One vector is turned by the same rotation once a step. Each row is the vector after some number of steps, and that number follows the row.
The counts run from 0 to 124.
[-33 -13   0   8  21 -14 -15   5 -16 -14  -5   4  -4  23 -11  -2 -16   5
  -3  -9   0 -27  19  15 -38   7  29 -25  25 -21 -31 -34 -24  -8 -10 -21]	55
[-15 -23   3   3  23 -16 -22  14  -8  12 -12  10 -11  31  -8 -17  -4  18
 -23   7  -9 -25  -4  26  -7  22  38  10  18 -11 -23 -44 -14  -1 -19 -21]	5
[-22 -25   4   9  24 -22 -21  17  -5   9  -2   6  -7  40   2 -27   1  19
 -25  11   7 -11  26  19   2  21  50 -10   7   3 -17 -28 -12  -9 -13  -4]	118
[-36 -29 -11  11  13  -5 -18  12 -12  -5  -2   0  -5  33 -14 -16   4  13
  -8   0   4 -15  18  24 -24   2  43 -11  17 -22 -15 -40 -19  -1 -15 -18]	61
[-21   4  16  -1  25  17  13  -5 -36  27  -2  -6  -7  38   4 -12  -2  35
 -13 -15  -8   3  -1  23 -26  -4   4 -16   0  18 -16 -42 -22  13   4 -15]	79
[-15 -17   0  -9  15  -6 -15  26 -11  19 -19   3  -6  38   7 -25   2  35
 -37   1   0  -6  -8  14  -2  19  36  -1  16  -5 -13 -36 -14  10 -19 -20]	11
[-20 -19  15  12  38 -31 -14  15  -1   4 -12  12  -1  25  -6 -15 -14  14
 -17   4  11 -22  19  16 -13  18  42 -20  20  -6 -32 -30 -13 -16  -2  -5]	112
[-30 -18   8   7  33 -18 -11  28 -14  18  -3   6  19  17  15 -13 -22  18
 -19  -1  11 -11   1   0 -22   5  38 -30   7   7 -20 -36 -17  -7  -8  -3]	116
[-22  -4  30  13  24 -11  10  10 -23  10   1  -3 -14  34   2 -29 -10  41
 -17   3  -4 -18  20  14  -8   6  11 -34   9   3 -33  -8 -12  15  -6   1]	24
[-27   3  22   0  27  -5  13  13 -30  18  -6  -6  -5  30  16 -27 -21  44
 -24  -9  -5  -6   4   7 -10   6  13 -40  10  12 -26 -18 -17  20  -8  -2]	23
[-24 -30   6   8  27 -20 -15  37  -7  21  -4  12   1  19 -19 -15  -3  20
 -27  -1  -4 -22  -9   8 -15   0  34 -10  11 -16 -32 -40  -1  10 -13   3]	9
[ -8 -12  26  13  17 -15   5   3 -20   8  -1   1 -21  48 -12 -28 -12  41
 -17   5  -7 -13  27  22   9  14  16 -25   4   3 -34 -15  -6  12  -1   5]	25
[-20  10 -11 -12  22 -11 -22   1 -40 -11 -11  10 -10  29   5  13 -25  16
 -13 -31 -18  -3  11  10 -25  26   5 -18  14  -3 -13 -32 -38  -2 -15 -17]	48
[-32 -26   3   9  29 -21 -16  28 -16  17  15  -1   2  24   5 -19  -5  22
 -25  -5   1  -6  16   5 -15  -2  39 -32  -1  10 -24 -25  -9   7 -14  13]	122
[-19 -20  -3   2  12 -13 -21   3 -14 -17  -4   9 -12  38 -25  -2  -4   8
  -3  -2  -2 -19  26  19 -20  16  36 -15  22 -24 -26 -36 -20 -12  -4 -14]	56
[-23 -23 -14  -8   9   4 -21   8  -9   0 -12   4  -7  47 -13 -13  10  25
  -9   4  10   0  17  25 -16  13  41  -4  16 -19 -13 -43 -20 -12  -7 -23]	62
[-10   6  17   4  28  13  10   2 -28  40  -3   5   0  36 -15  -3 -15  36
  -7 -17 -15  10 -10  26 -16   1  -6 -12  -9  14  -9 -45 -19  10  11 -18]	84
[-12  -6 -18 -13  21   1 -24   0 -38  -5 -12  10   1  28  -6  14 -30  16
  -4 -23  -7  -3  -5   5 -26  18  19 -24  17 -13 -11 -47 -31  -9  -5 -15]	53
[-15 -13  20   2  23 -23  10  25 -15  16  -5   2 -18  37   0 -27   1  36
 -29  -6   7 -13  20   8  -8   0  23 -29  13  -5 -42 -15   4  14  -2   9]	19
[-11  -6   8  10  31 -38 -11  13 -23   9 -12  17 -20  15 -28   9  -8   8
 -32 -22 -10 -20   8  15  -2  16  13  -5  17  -6 -33 -39 -17  -6   1  13]	102
[ -6  17  12  -5  30 -25  -6  20 -18  33 -26  20 -22  35 -13   3  -1  23
 -21 -28  -8  11  15  26 -11  21 -10   5   0   1  -7 -34 -26  -4   2 -24]	94
[-36  -7  18  29  27 -23 -12  19 -23   6   8   6  -5  35 -25  -4 -22  28
  -3  -3 -27  -4  27  29   4  10  -1 -20 -13   3 -15 -17 -21   8 -18  -2]	35
[  3  -6   3 -23  28 -14 -11  32  -2  32 -23  21   3  37   3 -10 -11  29
 -20  -8  10  -7  -6   4 -28  17  30 -13  11  -9 -23 -36  -7   0  -4 -26]	7
[-19  12   6  -1  16 -14 -17  15 -22   8 -10  14 -13  51  -9  -1 -16  38
   0 -10 -15  11  30  24   2  30  -4 -11 -14   6  -2 -10 -30   1  -9 -20]	37
[-17 -30   0   5  17 -16 -11  22 -16  16  -2   4 -12  32 -15 -20   2  35
 -40  -2  -5  -8  -5  10  10   5  31  -9   9  -6 -26 -32   1  13 -13  15]	15
[-17  -5  -3   4  25 -34 -15  12 -27  -9   1  21 -21  34 -31  14 -19  10
  -7 -24 -14  -3  36  14 -20   9   1 -21   4 -13 -27 -21 -18  -3  -6   6]	45
[-11  -5   4   4  27 -30 -17   3 -31   4 -18  13 -17  18 -15   8 -12  15
 -34 -18 -12 -16  -8  21   8  27  11   6  17   2 -22 -49 -26 -12   0   6]	103
[-10 -18  14   6  23   1  17  -2 -23  20   8  -1 -25  39 -23 -18  15  26
 -13 -10   2  -3  22  23 -26 -14  16 -22   6   2 -36 -31  -1   8   9   8]	76
[-20  -6   7 -11  21  -4  -1  23 -24  22 -17  -7  -3  36  22 -30  -6  48
 -37  -8   4  -1  -5   6  -4  14  20 -20  13   9 -19 -26 -13  19 -13 -12]	17
[-17 -10 -14   4  21 -24 -28   6 -36 -10   1  16 -24  33 -29  18 -13  13
 -11 -24 -23  -4  20  18  -3  20   7 -13   5  -9 -21 -29 -23  -4 -13  10]	46
[  5 -12   9  -5  20 -18 -22   4 -12   5  -9  21 -19  39 -15  -2  -5  12
 -16  -1  -8 -24   6  30 -17  28  29  14  18 -11 -32 -42 -14 -11  -7 -21]	0
[-10  -8   6 -19  20 -13  -7  30  -7  28 -25   6  -4  41  17 -25   1  38
 -32  -8  14  -4  -3   9 -19  17  28 -14  16  -8 -15 -28  -8   8 -10 -24]	12
[-29  -3   3  20  22 -29 -19  23 -30   2  10  13 -13  30 -30  15 -21  20
  -6 -20 -21   1  32  17  -3   7  -4 -22 -11  -3 -22 -21 -18   7 -15   7]	40
[-26  -4  11  19  18 -18 -17  13 -22   5   3   8 -15  46 -15  -7 -14  32
  -1  -4 -24   4  29  35  13  24   4 -10 -11   9  -4 -16 -26   6 -16 -14]	36
[ -3 -19  -7  -9  25 -17 -20  14 -11  18 -12  19   8  38  -3  -7 -14  26
 -20   0   8  -3   1   7   6  29  44 -12   7   4 -15 -42 -15 -20   1  -2]	114
[-24 -28  -7   3  13  10  -4   0 -29  14   7  -8 -19  35 -13 -18  20  36
 -26  -9  -3   5   6  26 -10 -14  29  -7   2   3 -19 -46 -14  11  -4   3]	72
[-27  -1  15  20  34 -35 -18  17 -22  12  -4  11 -22  14 -28   9  -5   8
 -30 -26 -20 -15   7  26   0  12  -2   3   4  -3 -18 -42 -21   1 -11   5]	97
[ -5 -21  14   1  18 -17   3  14 -22  13   1   4 -21  44 -16 -27  -1  43
 -31   0  -2  -9  15  12  10   7  25 -22  10  -3 -34 -20   2  12  -1  17]	20
[-24   4  31  18  34   3  13  10 -21  36  -1   2  -2  25 -11  -7 -16  25
  -5 -13 -16  -3   1  32 -24  -5  -9 -17  -7   9 -19 -38 -24  16   4 -19]	85
[-12   7  13   3  28 -11  -5  18 -21  26  -2  18   8  43 -13   2 -31  43
   0 -15 -10  16  20  12  -8  13  -6 -37 -17   9 -16 -13 -21   6   3  -6]	33
